128 stands for zero in the data rows.
Here are some rows, each followed by its group. Rows of different groups can look alike.
ndarray[127 127 127 158 128 128 128 099 128 159 098 097 159 159 068 129 128 128 099 127 128 128 216
        127 160 099 159 129 098 100 129 127 158 098 128 067 129 097 127 099 067 129 129 128 127 098
        128 129] t
ndarray[127 036 158 100 097 128 158 099 097 159 098 097 128 128 098 129 128 128 130 158 097 128 187
        127 160 099 159 129 129 100 129 158 158 098 098 097 129 128 157 099 067 129 129 157 158 129
        128 129] s
ndarray[158 158 158 129 128 098 128 000 097 097 098 097 128 128 098 129 128 128 130 127 067 128 187
        127 129 129 128 129 129 100 255 158 158 098 128 127 129 128 157 099 098 129 129 157 158 129
        128 129] t
ndarray[096 097 097 188 128 128 097 158 128 097 128 097 097 097 159 098 098 097 099 097 097 098 072
        097 129 099 067 129 129 188 098 097 098 098 098 127 129 128 096 129 098 098 099 128 096 129
        097 098] u
ndarray[127 127 127 100 128 128 128 128 189 159 098 127 159 159 098 129 128 128 099 127 128 128 216
        127 129 129 128 129 129 100 129 097 128 098 098 097 129 128 127 158 098 129 129 128 127 129
        128 098] t
ndarray[127 097 097 188 097 158 097 158 128 097 128 127 097 097 159 129 098 097 099 097 097 098 101
        127 129 129 097 129 129 158 222 127 098 129 255 158 129 128 127 129 159 098 129 099 096 129
        097 098] u
ndarray[158 158 127 100 128 158 158 128 128 097 128 127 128 159 098 129 128 159 161 158 128 159 101
        127 160 129 159 129 160 100 129 127 158 190 128 127 159 128 157 129 128 129 129 128 220 129
        190 098] s
ndarray[127 188 189 100 128 128 128 128 128 128 128 097 097 128 098 160 128 159 130 127 128 128 130
        127 160 099 097 160 129 129 129 158 158 129 098 127 129 128 157 099 098 129 129 157 158 129
        128 160] s
ndarray[066 097 097 188 097 128 097 158 000 097 128 127 097 097 129 098 068 097 099 097 097 098 101
        127 098 099 097 099 129 188 098 097 098 098 098 127 252 221 096 129 098 098 099 099 096 129
        097 098] u
ndarray[158 127 158 129 255 128 158 128 128 159 098 127 128 159 098 129 159 128 130 158 097 128 159
        127 160 129 159 160 129 129 129 158 158 129 128 097 159 128 127 129 128 191 129 157 127 129
        128 160] s
ndarray[127 127 097 158 128 128 097 158 128 190 128 127 220 128 159 129 159 128 130 127 097 128 101
        127 129 129 097 129 129 158 129 127 255 098 157 158 129 128 127 129 128 098 129 128 096 129
        097 129] p
ndarray[096 127 097 158 159 128 097 158 158 128 128 127 128 128 159 129 098 128 130 127 128 128 101
        127 129 129 128 129 160 158 129 097 098 129 157 158 129 128 127 129 159 129 129 128 096 129
        097 160] p
ndarray[158 127 097 129 128 128 128 128 158 159 159 158 128 159 159 160 159 159 161 127 128 098 130
        158 160 129 128 129 129 129 129 127 128 129 128 158 129 128 127 129 128 129 129 128 127 129
        128 129] z
ndarray[096 097 097 188 128 128 097 158 128 066 098 097 097 097 129 098 128 097 099 097 097 098 101
        097 067 099 097 099 129 188 098 097 098 098 128 097 098 097 096 129 128 098 099 099 096 129
        097 098] u
ndarray[158 127 127 100 159 128 128 128 097 159 128 127 097 159 129 129 159 128 130 158 128 128 130
        127 160 159 159 129 129 129 129 127 128 129 128 127 129 159 157 129 128 160 129 128 158 129
        128 160] m
ndarray[127 097 127 100 097 098 128 099 128 190 159 127 128 159 098 098 128 128 253 158 128 128 187
        097 000 129 128 129 129 100 129 127 158 098 128 097 129 128 127 099 128 129 129 128 158 222
        128 129] s
ndarray[158 127 127 129 128 128 128 158 128 159 128 158 159 251 159 129 159 128 161 158 128 159 159
        158 129 129 159 129 129 129 129 127 128 098 157 127 098 128 157 158 128 129 129 128 127 000
        128 160] z
ndarray[158 127 158 100 128 128 128 099 128 128 067 127 128 128 098 098 128 128 130 127 097 128 159
        127 129 099 159 129 098 100 129 127 158 098 098 097 098 128 157 129 098 129 129 157 189 098
        128 160] t
ndarray[096 097 097 246 128 128 097 158 128 128 128 127 097 097 159 067 128 067 130 127 097 128 101
        127 129 129 097 129 129 158 129 127 098 129 157 158 129 255 127 158 128 252 129 099 096 129
        097 160] p
ndarray[127 158 189 129 128 158 128 128 189 128 128 127 128 159 129 129 159 159 161 127 128 128 130
        127 160 129 097 129 129 217 129 158 128 129 128 158 129 128 127 129 128 129 129 157 158 129
        128 160] m
ndarray[158 127 127 100 128 128 158 099 128 128 190 127 128 159 098 129 038 128 130 127 128 159 159
        127 129 129 190 129 129 100 129 127 158 098 128 036 129 097 157 129 098 129 129 157 127 129
        159 160] s
ndarray[127 127 127 100 097 098 128 099 097 128 098 097 097 097 098 129 098 097 099 097 097 098 216
        097 129 099 128 099 098 100 129 127 158 098 098 097 129 097 127 099 098 098 129 128 158 129
        128 098] w
ndarray[127 127 097 158 097 128 097 158 128 128 098 127 128 128 129 129 128 097 130 127 128 128 101
        127 129 129 128 129 129 158 129 127 128 129 157 158 129 159 255 129 159 129 129 099 096 129
        128 129] p
ndarray[127 158 158 100 128 128 097 099 128 035 190 097 189 097 098 129 128 159 192 097 188 128 130
        127 129 159 128 129 129 100 129 097 128 098 098 097 129 097 127 099 098 129 129 128 127 098
        128 129] s
ndarray[158 158 158 129 128 128 128 128 128 159 128 189 128 159 129 129 159 128 161 158 128 128 159
        127 129 129 128 129 129 129 160 127 128 129 128 127 129 128 157 129 128 129 160 128 158 129
        128 160] m
ndarray[127 158 158 100 128 128 158 128 097 097 128 127 128 190 098 129 128 159 130 158 188 128 130
        127 129 129 128 129 129 100 129 127 128 129 098 097 129 097 127 129 128 160 129 128 127 129
        159 098] t
ndarray[096 158 251 100 128 128 158 128 128 097 098 127 128 159 098 129 128 159 130 127 158 159 101
        127 129 129 128 129 129 100 129 097 158 221 128 067 129 097 157 099 098 000 160 128 127 129
        221 067] t
ndarray[127 127 097 129 128 158 097 128 158 128 128 251 128 128 159 129 128 128 130 158 097 128 101
        127 098 159 128 129 160 158 129 127 098 129 157 188 159 159 127 158 159 255 129 099 127 129
        128 160] p
ndarray[127 127 097 129 128 158 097 158 128 128 159 158 128 097 159 129 128 128 130 220 128 128 101
        158 129 129 128 129 129 129 129 127 128 129 157 158 000 128 127 158 159 129 129 099 096 129
        128 129] p
ndarray[127 127 127 158 159 128 097 128 158 128 128 158 128 128 159 129 159 128 130 127 128 128 101
        220 129 129 128 160 160 129 129 127 128 159 128 158 159 159 127 158 128 129 006 099 127 129
        255 129] z
ndarray[127 127 127 129 128 128 128 128 128 159 128 127 128 159 159 129 128 159 130 158 128 128 130
        127 129 129 159 129 000 129 160 127 128 129 157 127 159 159 157 129 159 129 129 128 158 129
        128 129] m
ndarray[127 127 127 129 128 158 128 158 251 128 159 127 128 097 159 129 128 128 130 127 128 128 101
        127 129 129 097 129 160 158 129 127 098 159 157 158 129 159 035 158 159 129 129 128 127 129
        097 160] p
ndarray[127 127 127 100 128 128 128 128 097 128 098 127 128 128 098 129 098 128 130 158 158 128 187
        127 160 129 128 129 098 100 129 127 158 098 098 127 129 128 127 129 098 129 129 128 189 129
        128 129] t
ndarray[096 127 127 158 128 158 097 158 158 159 159 127 128 097 189 129 128 128 099 127 097 128 101
        255 129 159 097 129 129 158 129 097 098 129 157 158 129 128 127 129 159 129 129 128 096 129
        128 160] p
ndarray[127 127 127 100 097 098 097 099 128 190 098 097 128 159 098 006 128 128 130 127 128 128 187
        127 129 129 128 099 098 100 129 127 158 098 098 127 129 128 127 129 098 129 129 128 158 129
        097 129] s
ndarray[127 127 127 129 128 128 128 128 158 128 159 127 128 128 129 129 128 159 130 000 128 128 101
        158 129 159 128 255 160 129 129 127 128 190 128 158 129 128 127 129 128 160 129 128 127 129
        097 129] z
ndarray[127 127 127 129 128 128 128 128 158 159 128 127 128 128 159 129 128 128 130 127 097 128 101
        127 129 129 128 129 129 071 129 127 128 129 128 158 159 128 127 158 159 129 129 128 127 129
        128 129] z
ndarray[127 000 127 129 128 128 097 128 158 128 128 127 128 128 159 129 098 128 130 127 128 128 130
        127 129 159 128 129 129 129 160 158 128 129 157 158 129 159 127 158 128 129 129 128 127 129
        128 160] z
ndarray[158 127 127 129 159 128 128 158 158 159 159 158 159 128 129 129 128 159 161 127 128 159 130
        189 129 159 128 160 160 129 129 127 128 129 128 158 129 128 127 129 159 129 129 128 127 129
        128 129] z
ndarray[127 127 127 129 159 158 128 128 158 128 159 127 128 128 159 129 159 128 130 127 128 036 130
        127 129 159 128 129 160 129 129 127 128 098 157 158 159 128 127 158 159 129 129 128 127 129
        128 160] p
ndarray[096 097 097 100 128 128 097 158 158 128 159 127 128 128 159 129 128 128 130 127 097 098 101
        158 129 129 097 129 160 158 129 127 098 129 157 158 159 128 096 158 159 129 129 128 096 129
        128 098] p
ndarray[158 127 127 100 128 128 128 128 128 128 128 158 128 159 129 129 128 128 130 158 158 159 130
        127 160 159 190 160 129 100 129 127 128 129 128 127 129 097 157 129 159 129 129 128 158 191
        128 129] m
ndarray[158 158 158 100 067 158 158 128 128 128 159 127 128 159 129 160 128 159 161 066 128 128 130
        127 160 129 159 129 160 100 129 158 128 190 157 127 129 128 157 099 128 129 129 128 127 129
        159 160] m
ndarray[096 097 097 188 128 128 097 158 128 097 098 097 097 097 159 129 098 097 099 097 097 128 101
        097 098 159 097 099 129 188 222 097 098 129 128 127 129 128 096 129 128 098 099 099 096 098
        097 129] u
ndarray[096 127 097 100 097 098 097 099 097 066 190 066 097 097 129 098 098 036 099 097 097 128 101
        097 129 069 252 099 098 100 098 097 098 255 098 067 098 097 127 129 067 098 099 099 096 098
        221 067] w
ndarray[096 097 097 188 097 128 097 158 128 097 098 097 097 066 038 098 098 067 099 127 097 098 101
        127 098 099 097 255 129 188 098 000 098 098 098 097 098 221 127 099 098 098 099 128 066 098
        097 098] u
ndarray[096 097 066 188 097 128 097 128 158 097 128 097 097 097 129 160 098 097 099 097 097 098 101
        097 098 099 097 099 129 188 098 097 098 098 098 097 129 128 096 129 128 129 099 128 096 098
        097 098] u
ndarray[127 127 127 129 128 128 255 128 128 159 128 127 128 159 159 067 128 128 130 127 097 128 101
        127 160 129 128 160 160 129 129 127 098 129 157 158 129 159 127 129 159 129 129 128 127 129
        128 160] z
ndarray[158 127 158 100 128 128 158 099 128 128 128 127 159 159 098 129 128 159 161 158 128 159 159
        127 129 189 128 129 129 100 129 158 158 129 098 097 129 067 157 129 128 129 222 157 158 129
        159 129] t
ndarray[127 127 158 129 128 158 128 128 128 159 128 158 128 128 098 129 159 128 161 158 097 159 130
        127 129 129 159 129 129 129 129 158 128 159 128 158 129 128 157 129 128 129 129 128 127 129
        159 160] m
ndarray[127 127 127 129 128 158 128 128 158 128 128 158 128 159 129 129 159 128 130 158 128 159 101
        127 160 159 159 129 160 129 129 158 128 129 157 127 129 128 035 129 128 129 129 128 127 129
        128 160] z
ndarray[096 097 097 158 128 128 097 158 128 097 128 127 128 097 159 129 098 097 130 097 097 098 101
        127 098 129 097 099 129 158 098 127 098 098 157 127 129 128 127 129 159 098 099 099 096 129
        097 129] u
ndarray[127 158 158 129 128 128 158 128 158 159 128 127 128 128 098 129 128 159 130 127 128 128 130
        127 129 129 128 129 129 100 129 158 128 129 098 158 129 128 157 099 128 129 129 128 127 129
        128 129] m
ndarray[127 158 158 129 128 128 158 069 097 128 098 127 097 159 129 129 159 128 130 158 097 128 130
        127 160 129 159 129 129 100 129 158 158 159 128 127 129 190 157 129 098 129 129 157 158 129
        159 129] s
ndarray[127 127 127 100 128 128 097 128 158 128 128 127 128 128 159 129 159 159 130 158 128 159 130
        127 129 159 159 129 129 129 129 255 128 129 128 127 159 128 000 158 159 129 129 128 127 129
        128 160] z
ndarray[127 127 127 100 036 128 128 128 097 097 128 097 251 128 098 129 128 097 099 097 188 128 159
        097 129 129 097 099 098 100 098 097 128 098 098 067 098 097 096 099 098 129 129 099 096 098
        128 098] w
ndarray[127 127 097 158 128 158 128 158 128 128 128 127 128 097 159 129 159 128 130 127 128 128 101
        158 098 129 128 160 129 158 129 127 128 129 157 158 129 128 096 158 159 098 129 128 096 129
        097 098] p
ndarray[127 097 097 158 128 158 097 158 128 128 128 158 128 128 159 129 098 128 130 127 097 128 101
        158 098 159 159 129 160 158 129 127 098 129 128 158 129 128 096 129 190 129 129 099 096 129
        097 129] p
ndarray[127 097 097 158 128 158 097 158 128 128 128 127 128 128 189 129 098 128 130 127 097 128 101
        127 098 129 097 099 129 158 129 127 098 129 128 158 129 128 096 129 159 129 129 099 096 129
        128 129] p
ndarray[096 097 097 255 128 128 097 128 128 097 128 097 097 066 129 098 098 097 099 097 097 098 101
        097 098 129 097 129 255 188 129 127 098 129 098 097 098 128 000 129 159 098 099 099 096 129
        097 098] u
ndarray[158 097 127 100 128 128 158 099 128 128 098 127 159 128 098 129 159 128 130 127 158 128 159
        127 160 129 190 129 129 100 129 127 158 129 098 097 129 097 157 129 128 129 129 128 127 129
        159 129] t
ndarray[127 158 158 100 159 128 128 128 128 159 190 127 159 128 129 129 159 159 130 097 158 159 130
        127 129 159 128 129 129 100 129 127 128 129 128 127 129 097 127 099 128 129 129 128 127 129
        128 129] m
ndarray[096 067 097 188 097 128 097 128 097 097 128 066 097 097 159 098 098 097 099 097 097 098 101
        097 098 099 097 099 098 188 129 097 098 098 098 097 098 128 096 099 128 098 129 099 000 098
        097 098] u
ndarray[096 097 097 158 097 128 097 158 158 128 251 127 128 097 068 129 159 128 130 127 188 128 101
        127 129 129 128 129 160 158 129 127 098 129 157 158 129 128 096 129 159 098 129 099 096 129
        128 129] u
ndarray[096 158 127 100 097 098 128 128 158 128 128 127 189 128 098 129 128 128 130 127 218 128 159
        097 129 129 097 129 098 100 129 097 128 098 098 097 129 097 127 099 098 129 129 128 127 098
        097 098] t
ndarray[096 127 251 100 128 098 097 099 097 035 221 097 220 097 068 129 098 128 099 097 218 098 130
        097 098 099 097 099 000 100 129 097 098 098 128 067 098 097 096 099 098 098 129 099 096 098
        097 098] w
ndarray[127 158 127 100 159 158 158 128 128 128 159 255 159 128 129 129 159 159 130 127 158 159 130
        127 129 129 159 129 160 100 160 127 128 159 128 097 129 097 127 129 128 129 129 128 127 129
        159 129] s
ndarray[127 127 127 129 128 158 158 128 128 159 098 127 128 159 129 129 128 128 068 158 128 128 130
        127 129 129 159 129 129 129 129 158 128 098 128 158 129 159 127 129 128 129 129 128 158 129
        128 000] m
ndarray[127 127 127 129 128 158 128 128 158 159 128 158 128 128 159 129 128 159 130 127 128 128 101
        127 129 129 128 129 129 158 129 127 098 129 128 158 159 128 096 158 159 129 129 099 096 129
        128 160] z
ndarray[127 158 127 129 159 158 128 158 128 128 159 158 128 159 159 129 128 159 161 127 128 159 130
        158 129 129 128 129 129 129 129 127 128 159 128 158 129 128 127 129 128 129 129 128 127 129
        128 160] z
ndarray[127 127 097 158 128 128 097 158 128 128 159 127 097 097 189 129 128 190 130 127 097 128 101
        127 129 129 128 129 129 158 129 127 128 129 157 158 129 128 127 158 159 098 129 099 096 129
        128 129] p
ndarray[127 127 127 129 128 128 128 128 128 159 128 158 128 159 129 255 159 128 130 158 128 128 130
        097 129 159 159 129 129 129 160 158 128 129 128 158 129 159 127 129 128 129 129 128 096 129
        128 160] z
ndarray[127 127 127 129 128 128 128 158 128 159 159 158 128 128 159 129 128 036 130 127 128 128 101
        127 129 159 128 160 160 129 160 127 128 067 128 158 129 128 127 158 159 129 129 128 127 160
        128 129] p
ndarray[127 127 127 129 128 158 128 158 128 128 128 158 128 128 159 129 128 128 130 127 128 128 130
        127 160 159 128 099 129 158 129 158 128 159 128 188 129 097 127 129 128 129 129 128 127 222
        128 006] p
ndarray[127 127 097 129 128 158 128 128 158 128 159 127 128 097 159 160 128 128 130 127 128 128 101
        158 129 159 128 129 129 129 129 127 128 159 157 158 129 128 127 129 159 221 129 128 220 129
        128 129] p
ndarray[096 127 127 129 128 128 158 099 128 159 128 158 128 159 098 160 128 128 000 158 128 159 130
        127 129 129 190 129 252 129 129 158 128 098 157 127 159 128 157 129 128 129 160 128 158 129
        128 160] m
ndarray[158 158 127 129 128 158 158 128 128 159 128 127 128 159 129 129 159 128 130 127 128 159 130
        158 000 099 128 129 129 129 129 158 128 129 128 158 129 159 127 129 128 129 129 157 189 129
        128 160] m
ndarray[127 158 158 100 128 128 128 128 128 159 159 158 128 128 129 129 128 128 130 127 128 128 130
        127 129 129 128 129 129 100 129 127 128 098 098 158 129 128 218 129 098 255 099 128 127 129
        128 129] m
ndarray[096 188 127 100 097 098 128 099 097 097 098 097 097 128 098 098 098 097 099 097 097 128 245
        097 098 000 097 099 098 100 098 127 000 098 098 097 098 097 096 129 098 098 129 128 096 098
        097 098] w
ndarray[096 097 097 158 097 128 097 158 128 097 128 127 128 097 159 129 128 097 130 097 097 098 101
        127 098 129 128 129 160 158 129 097 098 129 128 158 129 128 096 129 159 098 129 099 096 129
        005 098] u
ndarray[127 158 158 100 128 128 158 128 097 159 221 127 128 128 098 129 159 000 130 127 097 128 159
        127 129 129 097 129 129 100 129 127 158 129 098 127 129 128 127 129 098 129 129 157 158 129
        128 129] s
ndarray[127 097 097 100 128 098 128 099 097 097 098 097 097 159 068 098 098 097 099 097 097 098 216
        097 129 099 128 099 098 100 129 097 158 098 128 097 129 159 127 099 098 129 099 157 158 129
        128 129] w
ndarray[096 097 097 158 128 128 097 158 128 128 128 127 097 097 159 129 098 128 130 127 097 098 101
        097 129 129 097 129 098 158 129 127 128 129 128 158 159 128 127 129 159 129 099 099 096 129
        128 129] p
ndarray[127 127 127 100 128 128 128 128 128 128 159 127 159 097 129 129 128 128 130 127 218 128 130
        127 129 159 128 129 129 100 129 097 128 129 255 097 129 097 127 129 098 098 129 128 127 129
        128 098] m
ndarray[127 188 189 100 128 128 128 128 128 159 159 127 128 128 098 129 128 159 161 127 158 128 130
        127 129 129 097 129 098 100 000 127 128 098 098 127 129 097 127 129 098 129 129 128 127 129
        159 098] s
Which 3 other groups have their centres nearest to the centre of group p, nearest first?
z m u
Group s spreads out most along one direction. Which 3 other groups' directions of most spread are closest to that one, closest first?
t u z
Which 5 groups are nearest to each row below, nearest first, going by the distance to the group's nearest row?
ndarray[158 219 220 129 128 098 158 099 097 128 128 097 097 128 098 160 128 128 099 127 128 128 159
        127 129 099 097 129 098 013 129 158 128 129 098 127 129 128 127 129 098 129 129 187 158 129
        097 129] -> s m t w z
ndarray[127 006 158 100 097 098 128 099 097 159 128 097 128 128 098 098 098 159 099 097 128 128 187
        097 129 099 097 129 098 100 129 097 158 098 098 127 129 097 127 099 098 129 129 157 158 129
        097 129] -> s w t z m
Which 5 groups are nearest to each row below, nearest first, going by the distance to the centre of the group?
ndarray[219 127 127 217 128 158 097 158 158 128 159 127 128 128 159 129 128 128 130 127 128 159 130
        127 129 159 128 129 129 129 129 127 128 159 157 158 129 128 127 129 159 129 129 099 096 129
        128 129] -> p z m s u
ndarray[127 097 097 158 128 128 097 158 158 128 128 127 128 097 159 129 098 128 130 127 097 128 101
        127 129 129 128 129 160 158 129 127 098 098 128 158 129 128 127 158 128 129 129 099 127 129
        097 129] -> p z u m s
Which 4 groups are nearest to each row below, nearest first, going by the distance to the group's nearest row?
ndarray[096 097 097 100 097 098 128 099 097 097 098 066 097 097 098 098 098 097 099 097 097 067 245
        097 129 099 097 129 098 100 129 097 128 098 098 067 129 097 096 099 098 098 099 128 127 098
        097 067] -> w t s u
Group m spreads out most along one direction. Which 3 other groups' directions of most spread are closest to that one, closest first?
w z s
Which 3 other groups have their centres nearest to the centre of group t, nearest first?
s m z
Which 5 groups are nearest to each row below, nearest first, going by the average distance to the group's rows?
ndarray[127 127 158 100 128 128 128 158 158 159 159 127 189 128 129 129 128 128 130 097 188 128 130
        127 129 129 128 129 098 100 129 127 128 098 098 097 129 097 127 129 098 129 129 099 127 129
        128 129] -> t m z s p
Group p spreads out most along one direction. Which 3 other groups' directions of most spread are closest to that one, closest first?
t u w
Which 4 groups are nearest to each row below, nearest first, going by the average distance to the group's rows?
ndarray[127 127 097 129 159 158 128 158 158 128 159 127 128 128 189 129 128 128 130 127 158 159 101
        127 129 129 128 129 160 129 098 127 128 159 157 158 129 159 096 158 159 129 129 128 096 129
        128 129] -> p z m u
ndarray[096 097 127 100 128 098 128 099 097 128 098 127 189 128 098 129 098 097 099 127 128 098 216
        127 098 099 159 129 129 100 129 127 128 098 098 067 129 097 096 099 098 098 129 128 127 129
        097 098] -> t w s m
Group z spreads out most along one direction. Which 3 other groups' directions of most spread are closest to that one, closest first?
u t s
Which 3 other groups have their centres nearest to the centre of group s, nearest first?
t m z
Which 4 groups are nearest to each row below, nearest first, going by the distance to the centre of the group?
ndarray[158 127 127 129 128 000 128 128 128 128 159 158 128 128 129 129 128 128 161 127 128 159 101
        158 129 159 128 129 129 129 129 158 128 129 128 158 129 128 127 129 128 129 037 128 127 129
        159 129] -> z m s p
ndarray[096 097 066 188 128 128 097 158 128 097 128 097 097 097 129 129 098 097 099 097 097 098 101
        127 098 099 097 099 129 188 098 097 098 129 128 127 098 159 096 129 128 098 129 099 096 098
        128 129] -> u p z w
ndarray[096 097 066 100 128 098 097 099 097 066 098 066 097 097 098 098 098 097 099 097 255 098 101
        220 098 099 097 129 129 100 129 067 098 098 098 188 098 097 096 099 098 129 129 099 158 098
        097 098] -> w u t p
ndarray[127 127 127 129 128 128 097 158 158 128 128 127 128 128 159 129 128 128 130 127 128 128 101
        158 129 129 128 129 129 158 129 127 098 129 128 158 129 159 127 129 159 129 129 128 096 129
        128 160] -> p z m u
Which 3 other groups have their centres nearest to the centre of group m, nearest first?
s z t
Which 3 other groups have their centres nearest to the centre of group u, nearest first?
p z w
Group t spreads out most along one direction. Which 3 other groups' directions of most spread are closest to that one, closest first?
p s z
